(in the rows, 128 means zero)
Named turns come first, each shown by rows before and after it. Which turns, in which order, take the first row of each pair that follows to the second? Write the first one first, as in the answered first pair.
turn Z_969:
[166 160  91 119 132 125 132 126 108 125 132 116 167 163 114] |-> [136 118 101 104 120 101 111 143 139 161 103  86 103 134 105]
[140 183 110 153 118 165 147 116  96 109 144 135 130 125 107] |-> [139 167 121 148 117 138  93 130 105 156 127  99 100 145  86]
[128 117 143 130 147 114 118 126 121 146 133 118 119 159 118] |-> [104 105 141 127 140 122 149 128 137 136 128 132 100 121 128]
[115 138 117 140 124 149 153 111 138  87 154 167 126 114 151] |-> [145 147 125 147 130 130  89 116 117 119 157 134 140 176 129]
turn Z_171:
[185 189  90 108 134 132 153 147 115 109 125 115 179 127 132] |-> [123 150  99 126 129 133 137 112  83 104 169 161 175 176 170]
[144 118 162 129 166 133  93 125 148 158 120 131 149 124  90] |-> [157 133 152 126 168 133  95 127 139 153 124 129 163 136  96]
[110 146 106 127 138 134 135 139 170 117 104 120 100 121 118] |-> [125 165  94 119 140 132 140 143 155 114 107 119 122 138 126]
turn Z_385:
[136 140 103 120 126 113 117 137 133 115 127 120 141 127 144] |-> [123 132 103 118 125 113 119 134 131 115 127 128 134 124 154]
[145 164 136 105 120  92  78 123  97 146 105 105 112 136 127] |-> [121 168 129 120 121 118 121  98  75 102 140 158 143 140 157]
[148 173 121 146 159 103 123 132 135 115 141 147 146 141 124] |-> [ 94 139 119 139 147  91 127 128 144 129 141 158 102 126 143]
[110 137 105 116 137 134 164 128 101 115 143 155 149 150 172] |-> [119 123 112  97 134 100 119 153 132 167 102 100  98 140 142]
turn Z_234:
[ 95  85 158 141 127 127 115 113 142 144 127 130  99 119 129] |-> [100  85 162 144 130 133 116 111 146 142 125 132 106 114 123]
[130 144 119 101 141 160 167 123 118  80 134 153 184 106 138] |-> [119 141 110  88 137 144 173 128 117  89 126 151 171 107 152]
[162 134 121 150 124 117 135 147 132 151 118  96 134 106 115] |-> [152 130 110 140 125 103 136 153 127 158 116  96 127 109 130]
turn Z_233:
[115 109 131 122 121  81  85 123 103 168 123  93 103 174 150] |-> [108  97 141 128 118  86  94 130 131 172 104  83  80 137 133]
[135 147 118 135 134 141 130 119 106 106 147 145 160 158 127] |-> [126 139 111 125 134 124 114 123 101 120 143 141 149 176 135]
[111 106 139 166 112 131 112 115 109 132 124 130 136  99 126] |-> [112 109 138 167 114 134 112 114 105 129 129 135 141 103 122]
Now pairs of rows:
Each pair is 2 to 3 turns apart.
[119 127  96  94  88 154 185 118 126 133 119 153 118  55 160] |-> [186 173  86  89 100 148 168 131 109 137 116 124 163  92 139] | Z_171 Z_385 Z_969
[132 145 131 115 122 131 109 131  96 125 111 123 166 171 122] |-> [100 126 126 113 117 127 118 123  91 121 118 145 151 170 144] | Z_233 Z_385
[ 81 131  89  98 122 108 154 111  92 115 139 165 125 153 190] |-> [126 143 103  97 133  80  88 130  89 158 119 111 126 195 150] | Z_969 Z_385
[105 118 127 142 119 136 142 115 121 116 147 144 135 133 142] |-> [130 136 125 135 128 130 131 120 108 122 145 134 153 158 136] | Z_385 Z_385 Z_233
[147 142 128 138 133 127  77 128 105 135 132  91 142 170  88] |-> [146 168  83  96 127 117 130 137  92 116 119  99 149 152 129] | Z_969 Z_171 Z_171
[120 127 121  98  84 115 108 141 162 111  76 107  82  87  86] |-> [160 180 103 112 102 143 132 117 103  59 120 148 170 143 112] | Z_385 Z_233
[152 189  58 106 104 109 116 153  57 150 114 118 162 195 165] |-> [ 73 140  54 100  83 125 194 148  97 118 109 166 106  99 198] | Z_969 Z_969 Z_171
[160 123 172 153 133 171 116 125 142 116 146 142 166 115  77] |-> [183 138 159 135 131 151 100 138 140 134 125 112 164 127  74] | Z_969 Z_171
[164 129 135 119 132 112  92 136 122 147 119  94 126 157 111] |-> [139 115 133 126 133 112  87 120 105 144 139 116 129 180 133] | Z_233 Z_171 Z_171
[158 161  88  81 109  66 122 174 130 171  59  58  89 132 123] |-> [150 188  89 128 123 152 222 128 101  65 128 160 177 111 158] | Z_233 Z_385
[162 168 103  91 128 117 142 155 138 142  82  97 131 112 137] |-> [142 143 115  92 124 103 116 158 148 163  78  90 105 115 130] | Z_385 Z_171 Z_385
[104  52 193 194 131 174  99 102 147 112 164 138  97 147  79] |-> [138 108 160 184 143 201 162  95 116  59 179 169 161 146 103] | Z_171 Z_385 Z_233
[ 93 111 112 149 132 122 160 109  98 132 153 144 166 133 136] |-> [128 119 110 128 131  85 124 141 120 176 116  87 136 134 106] | Z_385 Z_171
[161 131 140 137 141 110 111 134 116 165 114 103 171 169 112] |-> [ 96  88 135 139 134 108 116 114 107 160 136 142 143 177 149] | Z_385 Z_969
